Each row has a name. Each piece below is followed by the name of the row it came from, unless a question asks for something else. Each question is about the rows just above it.

z_996: +2.75,-0.41,+0.70,-0.16,+1.80,-1.18,-0.09,-0.52,-0.23
z_848: -0.27,+1.06,+3.31,+1.23,-0.32,-2.13,-0.08,-1.24,-0.99
z_931: +2.44,-0.23,-2.69,-0.53,+0.89,-3.18,+1.09,-5.12,-3.93
z_104: -2.05,-0.70,-4.39,-1.75,-2.16,-4.67,+0.69,-8.51,-6.49
z_528: -3.01,+1.48,+1.26,+0.88,-1.87,+2.05,+0.18,+0.84,+1.67
z_777: -2.33,+0.21,-4.01,-1.23,-2.33,-2.71,+0.54,-6.26,-4.29
z_175: -0.27,+1.06,+1.65,+1.23,-0.32,+1.47,-0.44,+0.92,+2.53
z_481: +3.65,-2.16,-0.16,-1.35,+1.96,-2.99,-0.53,-1.50,-2.03
z_788: +2.77,+0.34,+4.72,+1.55,+2.71,+2.51,-0.10,+5.89,+4.71
z_535: -0.27,+1.06,+3.31,+1.23,-0.32,+1.47,-0.44,+0.92,+2.53
z_670: +2.60,-1.27,+1.17,-0.19,+1.75,-0.16,-0.57,+2.23,+0.83
Count the entries of -2.05,-0.70,-4.39,-1.75,-2.16,-4.67,+0.69,-8.51:
8
Is +2.44,-0.23,-2.69,-0.53 printed in one of the named rows, side by side and in this order?
yes
+1.67,+0.84,+0.18,+2.05,-1.87 is which row, read backwards?
z_528
Does one of the named rows hold -1.87,+2.05,+0.17 side by side, in this order?
no
Number of entries in +2.44,-0.23,-2.69,-0.53,+0.89:
5

z_996: +0.99,-0.44,+0.65,+0.20,-1.67,+2.41,+0.06,+0.88,-0.34,+0.34,-0.65,+0.79,+1.40,-0.12,-1.58,+1.15,+2.33,-0.24,-0.52,+1.83,-0.96,+0.78,+0.24,+0.15
z_535: -0.54,+1.06,+1.39,-0.71,+0.99,-0.88,-0.69,-1.38,+1.08,-0.09,-0.08,+0.11,-1.15,-0.98,+0.91,-0.75,-1.18,-0.55,-1.07,-0.96,+2.13,-0.51,-1.23,-0.75
z_670: -0.18,-1.12,+1.08,-0.61,+0.63,-0.31,-1.23,-1.19,-0.26,+0.24,-0.07,-0.16,-1.82,-2.19,+0.28,-2.18,-0.12,-0.45,-1.22,-1.40,-0.09,-0.86,+0.15,-0.89
z_848: -1.13,+2.16,-4.39,-0.33,+1.69,-3.51,+0.43,+2.00,+0.60,-1.49,-1.22,-2.56,+0.52,+6.17,+1.50,+4.57,-3.82,-0.41,+1.59,-0.97,-0.18,-1.02,-1.47,+0.39
z_951: -0.38,+1.05,-1.83,-0.59,+1.37,-1.51,-0.40,-0.02,+0.48,-0.15,-0.57,-1.89,-1.16,+2.57,+1.37,+1.10,-1.51,-0.36,+0.51,-1.98,+0.81,-1.45,-0.33,-0.39
z_528: +1.12,-2.10,-0.83,-0.21,-0.42,+1.68,-0.49,+0.43,-1.41,+1.01,-0.34,-1.21,-0.72,+0.14,-0.44,-0.74,+2.34,-0.07,+0.25,-0.85,-2.29,-0.86,+2.00,-0.52
Does one of the named rows hold +0.43,-1.41 side by side, in this order?
yes
Does one of the named rows hold +2.16,-1.13 side by side, in this order?
no
Number of entries in -0.38,+1.05,-1.83,-0.59,+1.37,-1.51,-0.40,-0.02,+0.48,-0.15,-0.57,-1.89,-1.16,+2.57,+1.37,+1.10,-1.51,-0.36,+0.51,-1.98,+0.81,-1.45,-0.33,-0.39:
24
Which row holds this, read backwards? -0.08,-0.09
z_535
Count the entries of -0.54,+1.06,+1.39,-0.71,+0.99,-0.88,-0.69,-1.38,+1.08,-0.09,-0.08,+0.11,-1.15,-0.98,+0.91,-0.75,-1.18,-0.55,-1.07,-0.96,+2.13,-0.51,-1.23,-0.75:
24

z_996: +2.03,-0.57,-2.54,+0.20,+0.00,-2.80,-0.90,-1.70,+2.53,+5.58,+1.41,+2.94,+0.52,+0.36,-0.67,+7.09,-0.68,-0.58
z_528: +2.97,+0.52,+3.91,-1.24,-0.93,+0.75,-4.07,-0.42,-3.00,-3.32,+2.05,-0.57,-2.54,+0.20,+0.95,+7.14,-1.65,+0.25
z_175: +7.41,+0.05,-7.96,-0.64,-0.22,-5.75,+4.10,+1.29,+1.40,+3.99,-0.97,-0.41,-1.39,-1.17,-3.40,+1.86,-0.89,-0.62
How many entries does +2.03,-0.57,-2.54,+0.20,+0.00,-2.80,-0.90,-1.70,+2.53,+5.58,+1.41,+2.94,+0.52,+0.36,-0.67,+7.09,-0.68,-0.58 have?
18
How many entries does +7.41,+0.05,-7.96,-0.64,-0.22,-5.75,+4.10,+1.29,+1.40,+3.99,-0.97,-0.41,-1.39,-1.17,-3.40,+1.86,-0.89 have?
17
Which row holds +0.20,-2.54,-0.57,+2.05 read backwards?
z_528
Which row holds this, read backwards? +0.52,+2.94
z_996
+0.52,+2.94,+1.41,+5.58,+2.53,-1.70,-0.90,-2.80,+0.00,+0.20,-2.54,-0.57 is which row, read backwards?
z_996

z_848: -0.37,+1.43,+3.08,-4.56,+0.14,-3.30,+4.23
z_951: -0.76,-4.01,+3.13,+0.29,-5.13,+0.29,+0.11
z_175: -2.53,-0.48,+6.37,+0.88,-1.85,+5.39,+0.32
z_481: +0.50,+6.57,+2.31,-1.76,-6.38,+0.38,-3.42
Among the named rows, does one hold -4.56,+0.14,-3.30 next to each other, in this order?
yes
Among the named rows, does one hold +2.30,-1.76 next to each other, in this order?
no
Does one of the named rows hold +3.13,+0.29 side by side, in this order?
yes
Among the named rows, does one hold +0.50,+6.57,+2.31,-1.76,-6.37 next to each other, in this order?
no

z_931: +5.97,-1.16,+0.48,+1.00,+1.77,-2.22,-1.01,-0.06,+3.88,-2.10,+3.77,+5.64,-0.36,-0.04,-0.58,+2.93,-1.74,+1.48,+0.77,+4.06,-8.22
z_481: -2.22,-1.01,-0.06,+3.88,-2.10,+3.78,+5.64,-0.36,-0.04,-0.58,+2.93,-1.70,-0.85,-2.33,-1.55,-6.02,-2.17,+1.32,+0.18,+0.37,-4.51
z_175: -3.32,-1.89,-0.59,-3.09,-0.65,+0.54,-0.16,-2.67,-6.87,+0.23,-6.09,-2.29,-0.77,-2.33,-1.15,-6.30,-0.32,+0.85,-2.32,-4.18,+4.78
z_788: -0.78,+0.69,-1.47,+1.95,+0.68,+0.47,-0.96,-0.50,+0.62,+2.67,-0.03,-1.07,-0.59,+0.08,-0.88,+3.44,-0.25,-1.40,-1.80,-0.95,+4.60
+2.93,-0.58,-0.04,-0.36,+5.64,+3.77,-2.10,+3.88,-0.06,-1.01,-2.22 is which row, read backwards?
z_931
Is -0.04,-1.07 printed in one of the named rows, side by side and in this order?
no
Does one of the named rows hold -1.55,-2.33 side by side, in this order?
no
Among the named rows, does one hold -1.74,+1.48,+0.77,+4.07 next to each other, in this order?
no
Count the entries of -0.78,+0.69,-1.47,+1.95,+0.68,+0.47,-0.96,-0.50,+0.62,+2.67,-0.03,-1.07,-0.59:
13

z_777: +0.45,+0.66,+0.41,-1.12,+0.46,+0.76,-1.99,-2.78,-0.52
z_175: -4.96,-3.33,+4.09,+4.48,-0.84,+0.02,-0.03,-0.86,-0.68
z_951: +0.65,+0.42,-0.94,-0.36,-0.46,-0.08,+0.07,-0.32,-0.26
z_104: -0.60,+0.15,+1.44,-0.39,+1.06,+0.81,-2.00,-2.34,+0.05
z_670: -1.05,-0.87,+0.46,+1.38,+0.05,-0.52,+1.45,+2.61,+0.68
z_788: -4.96,-3.33,+4.09,+4.48,+1.94,-1.29,+3.10,+6.57,+2.98
z_535: +0.63,-0.08,-1.40,+0.31,-0.87,-0.59,+1.49,+1.67,+0.01
z_931: -0.73,+0.05,+1.53,-0.55,+1.04,+0.70,-1.90,-2.10,+0.04
z_528: +0.71,-0.80,-2.30,+1.55,-1.92,-1.67,+4.02,+5.14,+0.32
z_848: -3.44,-2.10,+2.90,+2.68,+1.50,-0.66,+1.57,+3.68,+2.00
Does one of the named rows hold +0.04,-2.10,-1.90,+0.70,+1.04 side by side, in this order?
no
Does one of the named rows hold -2.10,+2.90,+2.67 side by side, in this order?
no
+0.07,-0.08,-0.46,-0.36,-0.94,+0.42 is which row, read backwards?
z_951
Is +0.31,-1.40,-0.08 printed in one of the named rows, side by side and in this order?
no
-2.10,-1.90,+0.70 is which row, read backwards?
z_931

z_996: -1.12,-0.46,+0.64,+2.32,+3.37,-4.19,-6.98,-0.40,+5.78,-2.66,-0.06,-6.44
z_777: -1.57,-1.86,+1.24,-2.55,+5.15,+2.68,+2.17,-1.88,+2.07,+0.40,+4.83,+4.55
z_481: -1.12,-0.46,+0.64,+2.32,+3.37,-4.19,-6.98,-0.40,+5.78,-2.66,-2.72,-6.44
z_951: +5.47,-2.51,+0.62,-0.28,-0.26,-0.50,+0.17,+5.95,-0.32,+4.08,-4.62,+0.04
z_535: -1.12,-0.46,+0.64,+2.32,+3.37,+1.82,-6.98,-0.40,+5.78,-2.66,-0.06,-6.44
Does one of the named rows hold -0.32,+4.08 side by side, in this order?
yes
Is -4.19,-6.99 printed in one of the named rows, side by side and in this order?
no

z_996: +0.30,+1.94,+3.41,+1.59,+1.64,-3.02,+5.34,+1.40,-0.43,+1.24
z_670: +1.71,-1.50,-3.57,+3.27,-1.09,+2.71,+1.42,-0.92,-0.27,+1.72
z_777: +0.51,+1.50,-2.05,-4.22,-3.48,-0.14,+1.74,+4.33,-6.24,+2.05
z_481: +3.44,-2.04,-3.77,+1.70,+0.28,+2.71,-0.92,+1.42,+0.18,-4.25
z_931: +1.21,+2.13,+4.56,+3.64,+2.02,+0.47,+8.47,+0.22,-0.75,+2.33
z_848: +1.95,-0.67,+0.56,+2.60,+2.81,+0.86,-1.31,+0.32,+0.66,-0.23
z_535: -2.38,+0.26,+3.15,+1.99,-2.77,+3.21,+0.80,-1.61,-1.02,+2.60
Is -0.14,+1.75 printed in one of the named rows, side by side and in this order?
no
Number of entries in +0.30,+1.94,+3.41,+1.59,+1.64,-3.02:
6
Which row holds this, read backwards? -4.25,+0.18,+1.42,-0.92,+2.71,+0.28,+1.70,-3.77
z_481
How many entries does +3.44,-2.04,-3.77,+1.70,+0.28,+2.71,-0.92,+1.42 have?
8
Which row holds this, read backwards? -0.92,+1.42,+2.71
z_670

